One vector is turned by the same rotation once a step. Each row is the vector after some number of steps, and that number follows the row.
The counts run from 0 to 191.
[ 88 132 125 104 122 188 132  89 141 188 116 146 143 117  91  94 127 122
 118 123 120  85 136 122 122 113 126 164 161 119 162 160 148 143 116 163
 119 183 102 129  88 116 145 157 176 127 140 133 131  83 143  50 111 136
 146 158 104 150 134  84 132 124 122  94 108 110 112 181 130  79 123 115
 128 129 157 149 172 114 137 127] => 183
[ 63 149 107 114 119 176 118  76 152 157 129 147 179 143 105 128  88 141
 139 134 103  87 144 141 120  91 136 146 146 140 160 136 142 159 131 131
 122 136 127 125  78  99 130 132 155 114 131 123 122  83 145  78 107 105
 107 152  76 153 104  60 113 120 146  81 129 132 131 157 152  87 119 120
 126 125 142 143 184  88 132 130] => 116
[ 68 118 115 109 119 191 117 102 137 179 143 143 133 134  80 114 133 110
 118 118 126  81 145 106 133  97 118 161 153 103 181 159 171 145 132 133
 135 137 121 147  94  96 132 136 162 116 136 143 118 100 140  41  97 135
 130 138 103 176 135  82 115 131 119 101 105 115 132 159 138  97 127 102
 129 152 177 146 191 116 134 113] => 87
[ 82 169  77 145 108 184 141 115 114 159  87 149 161 143 112 107  97 127
 116 134 115  78 141 131 139 122 114 147 143 146 125 142 153 152 129 146
 109 168 102  94  95 116 111 145 162  88 125  85 117  67 134  85  92 118
 127 162  88 136 133  95  97 137 125  91 125 133 112 191 178 111 132 186
 145 118 122 134 130 118 128 111] => 37
[100 128  84 152 151 200 130 101 129 168 129 151 174 114 115 119 120 127
 130 126 101 101 143 124 128 132 132 138 133 106 161 148 158 142 106 141
 103 176  96 139  87 110 121 117 152 100 117 123  98  87 150  75  74 109
 112 143  93 134 129 129 104 108 124 119 133 120 136 191 159 118  92 139
 119 145 169 153 143  78 125  94] => 109
[ 71 135 117 118  90 184 118  85 145 166  96 156 130 114 121 132 121 119
 120 138 122 112 135 143 121  90 145 168 157 152 122 137 178 130 141 138
 102 140 125 108  68  97 113 155 169  84 136 139 113  70 146  88 104 104
 128 157  83 138 115  73 121 170 139  83 132 133 128 175 179 109 149 133
 133 115 142 142 152 137 124  87] => 104
[ 58 129 101 119  86 173 123  95 142 169  98 148 115 123  79 103 119 115
 110 105 130  94 131 115 126 111 123 164 165 136 136 151 173 143 128 138
 123 153 126 121  94 104 120 163 170 100 149 122 113 101 142  55 107 125
 158 163 101 160 128  81 135 168 132  98  85 131 126 160 152 101 149 145
 134 136 150 152 172 137 137 119] => 103
[ 78 108 112 134  87 200 154 107 108 156 106 121 124 116 116 121 137 119
 127 122 103  84 139  99 119  94 110 171 136 114 156 150 191 138 140 156
  98 137  98 102  97 106 132 138 139  69 125 114 101  98 151  78 100  92
 132 139  90 109 143 105 137  91 106  70 137 156 151 153 144 106 147 135
 135 129 153 152 131 126 116  94] => 90
[ 98 144  68 149 134 170 129  99 120 131 123 175 181 114 119 123  73 136
 111 159  84  99 112 147 130 106 140 140 149 128 135 157 142 134 104 121
 106 160 112 129 108  98 113 131 140 112 131 118  71  86 135  97 113  97
 124 168 107 157 125  93 105 126 128  79 121 143 152 165 202 115 118 166
 143 108 145 169 153  85 136 119] => 41
[ 96 130 123 132 128 191 124  91 109 154 128 143 152 123 131 119 147 144
 131 150  86 105 164 133 119 101 133 146 126 141 153 161 172 112 132 118
 125 147 117 129  77 119 117 152 139 109 126 152 101  72 145  69  94  91
 129 139  68 132 124  91  94 149 110  94 139 118 127 176 172 141 135 110
 132 119 178 139 145 116 123  76] => 164
[ 70 114  53 137  92 198 134 120 114 144 107 141 127 101 134 149 130 127
 109 124 133 101 132 120 140 129 114 175 158 115 128 157 177 143 124 119
 111 135 118 129 106 108 111 143 123  71 131 121  57 112 142  83  75 119
 148 139  97 135 111 118 116 122 128  93 127 141 152 155 157 132 113 180
 167 134 161 149 133 104 128  94] => 82
[ 94 107 122 110  86 185 119  93 123 128 129 128 130  86 113 109 159 123
  90 147 112  70 162 107 140  94 108 173 154 136 181 183 151 130 135 150
 114 150 116 150 106 122 140 148 140 105 156 148 101  95 152  44 105 121
 139 136  90 144 130  94 133 122 121 107 118 130 145 149 131  89 142 147
 140 125 182 133 162 121 136 128] => 47
[ 79 151 111 129 117 169 130  94 140 173 115 151 151 139  91  90 124 126
 116 133 109  79 152 133 121 107 124 145 157 141 148 151 157 136 142 144
 112 158 110 118  78  97 103 150 167 119 135 127 134  85 136  54  99 123
 131 156 100 168 140  84  99 174 129  99  98 125 119 182 174 107 145 123
 125 133 152 129 165 144 126 101] => 88
[ 68 127 108 111 121 191 126  95 141 179 125 142 165 132  90 119 102 116
 157 123 122  92 136 121 123 102 123 152 159 113 163 148 161 155 109 132
 122 159 122 136  97 108 147 148 158 135 129 142 122  95 140  67 111 121
 136 160 105 150 116  66 127  94 111  71 110 134 115 165 128  83 123 108
 138 123 139 165 174  78 125 129] => 131
[ 67 106 100  92 119 194 117  83 155 162 122 139 141  97 116 136 103 129
 129 115 125  99 117 126 130 108 134 179 167 121 157 151 157 163 106 129
 120 163 118 144  85 108 146 144 155 116 138 141  89 100 155  78 106 126
 143 162  97 143  99  76 140  91 137  85 128 133 144 161 134  76 106 138
 144 130 146 173 163  84 124 123] => 79
[ 86 150  86 119 128 170 110  78 120 132 103 156 163 114 141 119  96 130
 102 166 122  99 114 145 140  79 140 143 171 145 151 152 171 121 119 152
 109 134 121 116 107  97 125 138 166 116 135 134 111  79 151  77 124 122
 115 175  87 155 129  74 117 128 113  84 147 129 143 194 167  95 139 154
 132 111 123 145 161 117 143 111] => 144
[ 83 115  78 124  93 169 123 100 107 122 115 148 125  85 114 114 121 116
  79 144 119  73 146 101 160 100 101 160 178 120 144 167 163 122 107 161
 101 150 104 144 131 110 120 142 148  82 155 134  79 100 154  67 120 120
 143 166 101 146 140  87 122 109 110  89 110 144 138 158 138  86 144 189
 143 127 134 152 149 108 141 140] => 158
[ 72 143  81 153  95 178 142 110 123 158  95 156 146 130 110 118  91 126
 125 124 104 109 131 136 119 127 135 163 150 131 114 141 163 156 112 119
 107 162 109  96  92 116  96 143 152  75 123 106  78  86 127 108  97  92
 127 161  98 138 122 110 107 146 132  79 118 156 123 159 193 127 132 170
 139 116 146 152 134 104 128 115] => 133
[ 73  91  87 125 119 179 127 101 135 158 147 146 155  95 104 129 135 121
 111 115 114  86 127 124 133 126 129 181 153  98 183 157 154 158 116 138
 102 145 103 158  98 105 128 114 133 100 136 134  83 110 149  68  77 124
 122 138 105 148 118 118 131  93 148 100 118 138 164 140 143 103  97 133
 139 154 193 157 177  93 130 119] => 138
[ 76 135  94 103  95 177 126  92 128 139 126 149 152 134 117 132  91 132
 106 142 110  82 110 127 136  90 118 178 168 149 183 160 158 155 122 130
 139 127 132 132 115  96 144 142 146 130 128 124  95 110 139  71 101 135
 134 162  96 168 119  52 125 103 118  75 132 139 149 140 147  73 128 126
 162 115 146 159 188 115 144 119] => 115
[ 86 140  98 139 116 194 139 101 136 175  99 149 151 137 125 126 112 132
 127 133 106 121 124 151  99 111 134 149 143 149 126 144 174 118 118 106
 116 151 122 109  86 111 105 155 156 108 118 120  89  89 136  82  85 103
 142 163  82 144 124  86  97 154 121  84 130 136 130 192 196 127 126 130
 140 108 147 164 146 124 114  80] => 148
[ 81 144  89 146 115 204 127 104 111 147 103 137 148 125 144 152 121 138
 133 141 121 113 146 133 129  98 133 143 138 132 117 133 187 127 116 130
  99 144 104  98  95 111 110 142 145  67 113 117  93  81 144  86  96 100
 115 156  71 119 124  86  95 117 116  81 149 136 153 192 165 127 124 165
 136 117 132 142 122 101 126  82] => 53
[104 107  92 112 120 173 136 112 113 148 117 150 150 110 132 107 117 129
  80 142 112  80 100 127 133 103 113 190 161 145 195 176 144 145 111 142
 135 156 124 132 118 101 140 142 137 133 132 114  76 112 153  69  88 151
 160 156 110 159 134  85 114 100 105 102 134 133 146 166 165  84 118 142
 166 125 157 149 178 128 145 100] => 19
[ 96 136  60 144 110 168 132  94 112 107 112 150 170  85 131 126  91 132
  96 162  96  84 141 125 161 106 120 141 167 125 123 162 147 130 109 144
  96 162  99 127 119 109 116 134 147  81 141 116  77  85 150  97 110 113
 135 169  93 149 124 105 108 113 117  93 120 150 140 161 164 108 126 200
 138 100 132 159 128  85 147 133] => 173
[ 87 123 105 119  78 190 150 119 122 148 101 143 123 133  99 107 120 132
 108 115 100  85 129 131 119 127 101 195 157 153 166 179 142 149 132 111
 126 162 128 134  97 125 122 152 151 122 132 120  85 117 137  71  92 132
 174 153  96 155 117  89 112 153 125 103 101 148 112 150 166 108 133 137
 149 120 179 161 173 139 124 109] => 59
[ 89 134  81 138 142 192 134 107 121 157 140 170 183 132 112 131  93 127
 132 140  85 107 140 142 116 111 151 145 131 114 175 139 155 150 122 120
 113 143 108 127  93  99 118 117 132 117 106 126  82  86 143  82  72  95
 106 144  95 144 115 104  91 110 124  80 138 134 148 162 178 115  93 117
 132 122 185 156 165  79 130 102] => 57
[114 121  86 152 125 178 143 115  87 134 131 141 161  95 122 100 134 135
  85 157  83  78 147 112 137 125 106 165 133 116 176 187 145 126 118 145
 103 173  91 129 122 123 136 134 133 106 137 107  79  92 147  66  98 111
 134 138 106 134 139 126 106  93  98 115 121 139 143 168 156 108 113 157
 143 118 181 142 148  98 137 107] => 18
[ 89 116 126 121  93 199 117  96 130 136 133 119 141  85 107 123 137 151
 128 145  95  96 148 132 121 105 108 164 146 134 148 174 154 121 107 105
 115 164 127 154  86 133 120 163 137 111 152 159  87  89 151  69 109  98
 159 146  98 136 116  88 124 138 105  94 114 137 133 147 148 107 134 131
 139 112 183 178 147  92 128 130] => 135
[ 73 142  73 141  89 172 138 107 110 143 113 129 146 127 137 153 135 128
 103 127 122  77 141 141 142 109 134 169 149 132 144 147 172 145 148 153
 105 127 105 103  89 101 118 121 145  58 133  99 102  81 154  88  75 122
 110 135  77 129 117 106 104 137 151  93 144 153 145 168 171 122 131 169
 138 147 151 110 140 131 125  89] => 141
[ 64 136  89 114  83 185 129 120 139 156 121 138 132 129  87 110 141 128
 110 128 126  67 158 110 144 124  99 182 152 143 153 168 147 155 138 129
 125 155 122 147 110 114 119 139 153 105 144 126  99 109 139  49  96 142
 165 146 100 165 116  87 113 140 125 104  98 127 110 147 141 104 132 149
 146 144 170 144 180 120 131 130] => 7
[ 76 111  77 132 124 174 128 112 116 155 146 153 154 120 103 139 111 112
  99 126 115  85 114 106 139  97 124 168 149  94 180 150 177 146 134 148
 115 116 107 138 121  85 117 119 138  98 123 126  70 123 139  71  94 115
 110 137 104 156 144  99 112 103 123  87 121 138 169 141 166 109 116 133
 148 155 169 137 193 115 143  98] => 86
[107 145 101 111 120 152 105  75 125 131 120 153 145 104 120 110 123 134
  72 172 109  79 127 141 137  89 140 164 173 152 181 163 149 128 135 162
 101 145 113 140  95 103 135 144 163 115 149 137 112  79 155  64 109 131
 132 151  92 161 127  74 135 147 137 111 115 119 147 182 165  83 146 148
 134 112 150 136 166 131 140 115] => 48
[ 72 117  92 159 125 194 142 114 118 180 121 145 143 110  81 113 126 101
 129 115 108  94 145 102 121 137 127 149 143  85 135 142 173 129 112 137
  94 171  86 132 109 113 104 133 146  83 125 131  91  95 141  80  93 101
 140 147 106 143 164 136 126 117 108 105  96 135 129 180 149 120 118 147
 116 148 176 153 146  97 128 108] => 14
